[-26  22  30  32  33  35] 35
[-35  19 -11  17] 17
[ 42  35  36 -33] -33
[ 33 -19 -26   4] 4
[-28  17  33 -13] -13
[-30  22  40 -10  36] 36
[ 0  5 18 26 32  7 -1] -1
[-13  -1 -19  36] 36
[ 43 -12  15  34 -17  32   0] 0
[-24  13  -3  38  -2   2  20] 20
---
Q:
7591,5624,7566,6008,4553,2750,4976
5361,7105,6180,4499,6651,3020,6342
6713,5458,6077,7268,5777,8021,5908
A: 7591, 5908

Q: 93,48,16,51
A: 93, 51

Q:
5598,4596,7454,2521
7199,4237,2577,7878
4581,6679,5847,3558
A: 5598, 3558

Q:
-545,119,802,637
57,-374,225,530
-310,53,217,-790
A: -545, -790

Q:
4,5,3,5,7,2,4
3,6,4,4,6,8,6
4,6,7,2,4,5,6
A: 4, 6

Q: 14,26,-48,36
A: 14, 36
---
[[-26  -4 -20  -8 -13 -14 -32]
 [ -3  -1  14   4   2   0   9]] value -32, -3

[-29 -34   7  -4 -28   0  -3] value -3, -29

[[-12   4  32 -14]
 [  1  12  12  -9]
 [ -3   4  -6  -5]] value -14, -3

[ 33  41  -6 -19] value -19, 33

[[-12 -38 -22 -20]
 [ -5  18 -26  -6]] value -20, -5

[ 38  23 -10   3   7] value 7, 38

[[ 35  39  -9  -5 -11  -1  35]
 [  7   3  -1  -5  31  -6  -3]
 [  3   3  15   7   3   8   9]] value 35, 3
---
[ 17 -27  -3  -5  -9 -31 -16] -5, 17

[ 16 -42 -12   3  -2] -12, 16

[[ 10  12 -10  17  21   2   7]
 [ 39  24 -33  32  30 -27 -34]
 [-13  -9   4  -4   3  11  17]] 32, 39

[-23 -16  32  21 -16  28 -15] 21, 32

[ 27 -21  35  32   5] 35, 35

[  3 -11  17  -2 -21 -32  12] -2, 17
---
[78 12 56 63] Answer: 63
[6 2 5 8 6 3] Answer: 3
[-27 -32  13  41 -45  15 -30] Answer: -30
[ 42  19 -45 -29] Answer: -29
[2 9 8 1] Answer: 1
[61 57  9 76 83 49] Answer: 49
---
[[  4  30   8  35   5  40]
 [ -8   9 -14  10  -6   9]
 [ 10 -11  10 -12   4 -15]]
-6

[[ -4 -27  -4   4  24 -19 -25]
 [-31   2  25 -35   9  20  -8]]
20

[[ 16  32  -7   1  36   4  21]
 [  5   7  13   6   6  -4 -18]]
-4

[[-25  -4  42  14 -36 -34]
 [ 17 -10 -43 -37  24 -17]
 [-42  11  42 -28  16  22]]
24

[[-13 -11  -2  15  12 -35   7]
 [ -6  19   4 -15   9   0   0]
 [  7  16  -2 -21  -3  14  -7]]
0

[[ -1   4   8   0   5  -5   6]
 [-21  -8   1   1  31  16  32]
 [ 10   4  12   2  -5 -21  -6]]
16

[[18  6 23 -6]
 [ 6 38 26 39]]
26
---
[40 14 -6  2 16 -4 -2] 2, 40
[-18 -33 -37  13 -13] -37, 13
[-12 -16 -15  -3 -10 -39   4] -3, 4
[ 18 -21 -30 -27  38  -5  33] -27, 38
[ 18 -25  20 -33  -7] 20, 20
[-30  16  43 -12  15] 43, 43
[-39   9  34  -3  12] 34, 34
---
array([  8.9,  -1.1,  -1.6,  12.3,  18.1, -10.9]) >> 12.3
array([ 0.17, -0.06,  0.13, -0.18]) >> -0.06
array([ 14.0, -11.1,  -3.9,  18.8, -13.2,  -9.8,  -1.6]) >> -13.2
array([ 0.086,  0.016, -0.110,  0.123, -0.153, -0.038, -0.103]) >> -0.153
array([  2.397,   4.920,   0.507,  17.076, -14.117]) >> 0.507
array([ 0.13,  0.02, -0.03, -0.02, -0.10]) >> -0.03
array([-1.80, -0.21,  1.75,  0.66, -0.96]) >> 1.75
---
250	327	107	-106	325	-12
654	-591	-136	56	-225	605
-> 654

6596	5602	6091	6871	6715	5781
7993	7756	8893	8192	2193	7334
6757	5447	5787	6944	6939	5475
-> 6757

-1	33	-16	-29	12 -> -1

97	44	25	20	88	18 -> 97

38	720	784	258	671	646	758 -> 38

7	7	8	7	1	6
6	4	5	6	6	4
-> 6

997	577	206	-509	-180 -> 997

47	146	195	138	164	32 -> 47

48	62	13	25	78	22	42 -> 48
---
[ 15  12  21  16 -34   8] | 12
[-19 -23  14  33 -15] | -23
[ -3 -27  21   4  -9  37] | -27
[-26  33  16   0  18] | 33
[29 35 21 10] | 35
[ -8  11  15 -15 -41] | 11
[-8 33 43 -4 -5 -3] | 33
---
[[-21, 7, -16, -20, 28, 28], [-21, 8, -10, -21, 32, 27], [19, -27, -21, 22, 43, -33]] | 27
[[9, 17, 14, 12, -36, -2], [3, 2, 14, 11, -14, -5], [9, -2, 5, 5, 2, 7]] | -5
[[0, 11, -18, -37, -28, 22], [13, 18, -1, 15, 12, -9], [11, 20, -38, -10, 11, 35]] | -9
[[13, -34, -10, 35, 42, -29], [-15, 16, -3, -37, -12, -7], [-12, 17, 11, -8, 8, -4]] | -7
[[27, -12, -34, -6, 6, -27, -19], [-11, -22, -13, 9, 7, -18, -21], [24, -4, -36, -30, -17, -24, -12]] | -21
[[-4, -1, -32, -2, -16], [-2, 1, 0, 9, 2], [-3, 6, -2, 37, 5]] | 2
[[12, -11, 20, 16, -12, -21, -6], [-9, -5, 25, -8, -3, -5, 6], [-33, 23, -5, 40, -14, -13, -14]] | 6
[[15, 16, 31, 2], [7, 0, -19, 9], [31, 32, 26, 4]] | 9
[[38, 11, 5, 6], [-7, -5, -34, -14], [35, 14, 4, -6]] | -14
[[4, 4, 3, -23, -9, 6], [5, -1, 2, 8, -4, -3], [23, 1, -1, -12, 39, -1]] | -3
---
[[797, 330, 603, 208, 308, 149, 531],
 [685, 422, 378, 272, 345, 100, 694],
 [499, 645, 771, 755, 714, 915, 414]] gives 771

[[6166, 8029, 1325, 7154, 7650, 4245],
 [7093, 8696, 7471, 7475, 6786, 7827]] gives 8696

[7016, 5192, 8136, 1839, 8049, 4996, 3272] gives 8136

[[327, -762, 521, 140, 451],
 [531, 428, 470, 166, 476],
 [528, 429, -981, 330, 480]] gives 528

[[152, 161, 111, 246, 24, 246],
 [137, 156, 161, 210, 99, 210],
 [23, 121, 83, 80, 113, 80]] gives 121

[138, 909, 839, 645, 225] gives 138

[2, 2, 4, 6, 5, 8, 2] gives 4

[9, 4, 7, 2, 6, 2] gives 4
---
[[ 58 185 175 193 217]
 [200  64  91 169  80]] Answer: 80

[[-47 -15  15 -14]
 [ 12   9  29  19]
 [ 18  17 -17   7]] Answer: 7

[[8 8 3 1 6 5]
 [6 8 5 5 1 5]] Answer: 5

[4 3 1 2 6 3 7] Answer: 7

[-45   7  49   1  -1 -34] Answer: -34

[[-35  38  38  35  28]
 [-32  21 -32  41 -30]] Answer: -30
---
[[ 12  -4 -30  -2 -18 -14]
 [ 11   9  -1 -30   9 -38]
 [ 23 -17 -26   4   1 -16]]: 12

[ 40  32  -9  -5 -11 -34 -36]: 32

[-33  33  -6   1 -13   5]: 5

[ -4 -43  -7  28  -9  -5  32]: 28

[-33  32  28  -8  -9   5 -14]: 28

[-22  27 -32 -19]: -19
